In the data rows, the value 128 means zero.
Some points, one per row:
(127, 124, 101, 117, 115, 103, 159, 130, 124, 90, 120, 121, 108, 143, 127, 121, 115, 182, 163,
 117)
(107, 162, 99, 134, 130, 144, 116, 141, 125, 134, 147, 94, 112, 135, 101, 117, 126, 72, 95,
 192)
(111, 72, 175, 148, 203, 160, 94, 178, 158, 137, 118, 119, 125, 107, 173, 178, 145, 140, 171,
 43)
(123, 108, 126, 118, 123, 132, 113, 132, 129, 121, 136, 134, 129, 126, 139, 103, 135, 152, 142,
 121)
(93, 148, 87, 164, 109, 79, 134, 109, 147, 154, 134, 142, 127, 155, 178, 170, 118, 108, 109,
 138)
(98, 147, 118, 109, 107, 123, 95, 138, 112, 99, 104, 116, 123, 157, 114, 124, 125, 131, 108,
 131)
(127, 174, 120, 109, 100, 147, 121, 165, 103, 129, 161, 105, 121, 128, 97, 127, 121, 73, 135,
 152)
(114, 155, 121, 146, 136, 110, 130, 114, 120, 124, 126, 140, 133, 130, 118, 159, 121, 107, 111,
 140)
(83, 132, 95, 153, 101, 99, 138, 140, 122, 135, 137, 144, 133, 152, 145, 112, 121, 134, 103,
 111)
(131, 139, 158, 134, 152, 108, 174, 106, 117, 112, 95, 114, 167, 101, 73, 111, 99, 116, 122,
 122)
(132, 141, 141, 135, 118, 119, 125, 142, 117, 116, 130, 135, 114, 123, 124, 134, 115, 124, 139,
 131)
(106, 111, 169, 102, 126, 143, 125, 111, 106, 107, 182, 118, 113, 145, 163, 66, 164, 149, 157,
 142)
(128, 149, 137, 146, 141, 128, 145, 118, 103, 110, 142, 127, 119, 118, 137, 161, 130, 127, 125,
 153)
(251, 90, 152, 149, 141, 255, 81, 155, 85, 255, 148, 64, 92, 95, 182, 212, 163, 119, 98,
 186)
(116, 120, 116, 125, 120, 117, 111, 139, 152, 126, 117, 135, 138, 133, 124, 98, 114, 125, 123,
 124)
(114, 152, 120, 149, 129, 104, 112, 133, 114, 133, 137, 151, 118, 144, 140, 162, 127, 105, 102,
 139)
(109, 120, 138, 112, 152, 109, 105, 119, 98, 100, 123, 130, 126, 129, 134, 131, 129, 130, 128,
 130)
Here are 10 more points, each followed by its number:
(122, 88, 112, 109, 154, 143, 86, 155, 173, 108, 126, 124, 119, 125, 159, 116, 129, 158, 157,
 124) 0
(111, 129, 109, 116, 98, 104, 81, 138, 89, 105, 85, 141, 119, 164, 102, 89, 147, 134, 127,
 138) 1
(134, 138, 115, 117, 157, 123, 126, 125, 130, 112, 114, 118, 110, 138, 150, 161, 140, 119, 127,
 135) 2
(120, 155, 106, 126, 112, 126, 127, 122, 127, 131, 110, 129, 113, 127, 132, 135, 125, 113, 117,
 146) 3
(99, 118, 107, 128, 151, 79, 145, 96, 147, 98, 119, 141, 147, 123, 157, 173, 112, 146, 120,
 127) 4
(134, 139, 106, 135, 85, 126, 101, 109, 138, 161, 126, 144, 128, 155, 153, 129, 140, 151, 114,
 139) 5
(130, 148, 90, 150, 132, 145, 154, 135, 115, 131, 136, 125, 104, 121, 114, 130, 148, 93, 124,
 155) 6
(163, 118, 144, 154, 122, 164, 113, 115, 110, 158, 148, 103, 128, 111, 152, 178, 145, 143, 124,
 136) 7
(153, 151, 72, 165, 197, 71, 108, 111, 126, 182, 136, 131, 126, 148, 185, 223, 123, 92, 103,
 177) 8
(151, 80, 140, 93, 164, 132, 118, 147, 162, 120, 126, 117, 131, 123, 152, 98, 119, 159, 173,
 96) 9
Which three of these numbered points are nearest to each point below by angle, seen from the average point of the first points? Their numbers follow each, nearest first.
(123, 120, 128, 123, 113, 136, 124, 132, 125, 120, 118, 145, 130, 122, 121, 112, 125, 133, 134,
 123) > 1 9 0
(132, 144, 150, 138, 124, 123, 120, 120, 131, 88, 133, 133, 130, 95, 135, 153, 110, 115, 128,
 143) > 4 2 3
(155, 166, 139, 138, 76, 171, 198, 114, 113, 192, 140, 128, 153, 86, 25, 120, 119, 85, 109,
 152) > 6 3 7
(148, 136, 108, 116, 157, 107, 117, 139, 119, 116, 88, 134, 120, 113, 139, 170, 143, 116, 143,
 117) > 2 8 4
(134, 130, 109, 166, 143, 120, 123, 120, 126, 137, 148, 136, 129, 144, 159, 169, 134, 121, 124,
 151) > 8 7 4
(151, 110, 157, 147, 114, 159, 107, 153, 71, 119, 142, 105, 135, 122, 121, 150, 144, 116, 130,
 143) > 7 6 1
Here are 10 other points, each followed by its number:
(115, 126, 121, 104, 142, 114, 149, 124, 128, 105, 120, 121, 126, 132, 133, 133, 115, 150, 140,
 124) 0
(110, 136, 128, 142, 109, 128, 146, 91, 96, 109, 146, 144, 138, 95, 85, 121, 146, 154, 125,
 120) 1
(114, 132, 140, 143, 132, 96, 128, 158, 122, 124, 142, 98, 128, 136, 117, 132, 122, 102, 114,
 127) 2
(130, 198, 140, 85, 56, 164, 156, 172, 62, 134, 128, 95, 104, 110, 98, 156, 153, 64, 98,
 179) 3
(104, 114, 126, 149, 202, 99, 136, 143, 171, 131, 164, 126, 142, 122, 183, 108, 107, 138, 166,
 95) 4
(124, 113, 149, 115, 203, 100, 112, 199, 137, 97, 73, 103, 161, 145, 141, 148, 78, 149, 115,
 71) 5
(99, 159, 93, 163, 104, 83, 142, 144, 118, 118, 181, 146, 151, 143, 140, 89, 105, 131, 153,
 185) 6
(137, 133, 116, 121, 122, 138, 159, 125, 121, 120, 126, 117, 128, 126, 126, 123, 127, 138, 128,
 152) 7
(122, 112, 125, 125, 105, 163, 128, 143, 135, 123, 139, 144, 123, 126, 114, 99, 129, 140, 144,
 113) 8
(126, 72, 87, 114, 135, 147, 96, 160, 157, 130, 151, 132, 146, 98, 175, 91, 121, 201, 164,
 80) 9
Which three of these numbered points are nearest to each point below by angle, seen from the average point of the first points? Their numbers follow each, nearest first.
(146, 105, 153, 123, 122, 164, 138, 120, 125, 144, 145, 124, 136, 109, 94, 99, 120, 128, 114,
 133) > 8 1 7
(128, 115, 159, 136, 165, 120, 118, 134, 123, 99, 136, 106, 143, 118, 146, 155, 118, 118, 120,
 99) > 5 4 2
(170, 136, 145, 105, 104, 149, 148, 118, 145, 128, 130, 138, 110, 129, 121, 154, 135, 125, 157,
 145) > 7 8 3
(124, 100, 171, 152, 90, 195, 169, 97, 122, 117, 116, 164, 120, 112, 91, 69, 117, 104, 129,
 133) > 8 1 7
(125, 137, 126, 130, 118, 124, 132, 118, 126, 124, 138, 132, 128, 132, 125, 137, 127, 126, 130,
 132) > 1 7 0
(151, 124, 106, 123, 98, 156, 125, 115, 157, 147, 130, 163, 99, 171, 127, 89, 165, 136, 123,
 150) > 8 7 9
